Look-ups in named tables: a row name and a column name give one cell, copied from the table.

sef:
fields: gid, sesag
pora: [61, 59]
zegiper: [177, 89]
gep: [119, 122]
pumugin: [53, 116]
mak: [88, 121]
kufumul: [119, 40]
zogino: [6, 50]
nos: [159, 81]
vor: [171, 206]
ter: [5, 202]
rud: [111, 219]
bepu: [76, 76]

What is the sesag of pumugin in sef? 116
What is the gid of nos in sef? 159
What is the gid of mak in sef? 88
What is the sesag of ter in sef? 202
What is the sesag of gep in sef? 122
What is the gid of vor in sef? 171
What is the sesag of pora in sef? 59
What is the gid of zegiper in sef? 177
What is the gid of pora in sef? 61
What is the sesag of rud in sef? 219
What is the gid of zogino in sef? 6
What is the gid of gep in sef? 119
What is the gid of rud in sef? 111
What is the sesag of nos in sef? 81
What is the gid of kufumul in sef? 119
What is the gid of pumugin in sef? 53
What is the gid of bepu in sef? 76
What is the sesag of bepu in sef? 76

devus:
         kere  bebos  peg  kogado  bov  mup
pamukis    53     42   38      25   39   20
makilu     39     19   41      57   25   52
pem        25     35   31      57   36   54
movam      47     44   28      28   25   42
subame     25     26   25      12   34   17
lis        26     24   31      91   28   38

mup of subame = 17
kere of pem = 25
mup of makilu = 52
kogado of movam = 28
bebos of movam = 44
kere of lis = 26

zinogo =
|  | neb | san | koro | matilin | fip | ridipi | dip | fepevak |
|---|---|---|---|---|---|---|---|---|
| nakasul | 5.70 | 6.55 | 5.68 | 10.83 | 7.93 | 14.30 | -2.79 | 4.45 |
| nelutuv | 26.84 | -26.49 | 17.01 | -6.17 | 29.01 | 98.73 | -43.75 | -21.81 |
| kamap | 39.65 | 62.12 | -25.43 | -4.61 | -93.20 | 85.45 | -73.93 | 5.52 |
| safodod | -4.54 | 10.18 | 13.36 | 16.96 | 14.92 | -20.28 | -24.45 | 5.60 |

What is the koro of kamap in zinogo?
-25.43
What is the neb of safodod in zinogo?
-4.54
What is the neb of nelutuv in zinogo?
26.84
What is the dip of nelutuv in zinogo?
-43.75
What is the koro of safodod in zinogo?
13.36
What is the koro of nelutuv in zinogo?
17.01
What is the ridipi of safodod in zinogo?
-20.28
What is the fip of nakasul in zinogo?
7.93
What is the koro of nakasul in zinogo?
5.68
What is the ridipi of nakasul in zinogo?
14.30
What is the matilin of nelutuv in zinogo?
-6.17
What is the fepevak of nelutuv in zinogo?
-21.81
What is the fip of safodod in zinogo?
14.92
What is the matilin of safodod in zinogo?
16.96
What is the matilin of kamap in zinogo?
-4.61

vufe =
	kenusu	rege
derud	155	162
rir	184	144
dun	27	164
vite	63	133
banem	140	125
dakemom	196	165

dun, rege -> 164
derud, kenusu -> 155
vite, rege -> 133
dun, kenusu -> 27
banem, rege -> 125
dakemom, kenusu -> 196
rir, rege -> 144
rir, kenusu -> 184
dakemom, rege -> 165
vite, kenusu -> 63
derud, rege -> 162
banem, kenusu -> 140

Table minarir
	mef	kigofi	mubipef	doz	guzirel
kemit	2493	-4533	2493	849	10905
runoluv	4946	-19607	23833	2493	30000
mer	-2981	-34184	39608	2493	61093
lok	-3344	2493	2493	6610	2493
mafomo	-18019	1936	8597	2493	23311
foz	2062	-19540	2493	2493	35392
raluse	7094	-16044	2493	-27227	12250
kizez	852	-37956	55014	-50092	2493
molo	1991	-17470	19329	-20623	30722
rotiv	-1221	-6679	-1031	-1030	35872
nir	-6395	2493	27821	6633	-19082
biv	2493	-31266	45466	-42346	40240
galo	-3904	4682	15992	8001	-15653
mopeve	-4373	-12047	-1439	-2741	64881

What is the guzirel of molo in minarir? 30722
What is the guzirel of rotiv in minarir? 35872
What is the kigofi of kizez in minarir? -37956
What is the mef of raluse in minarir? 7094
What is the kigofi of rotiv in minarir? -6679
What is the mef of foz in minarir? 2062
What is the guzirel of raluse in minarir? 12250
What is the doz of mer in minarir? 2493
What is the mef of molo in minarir? 1991
What is the mef of galo in minarir? -3904
What is the mubipef of molo in minarir? 19329
What is the mubipef of galo in minarir? 15992
What is the guzirel of nir in minarir? -19082
What is the kigofi of galo in minarir? 4682
What is the guzirel of mer in minarir? 61093
What is the mef of kemit in minarir? 2493
What is the mubipef of foz in minarir? 2493
What is the mef of lok in minarir? -3344
Row with the largest mubipef: kizez

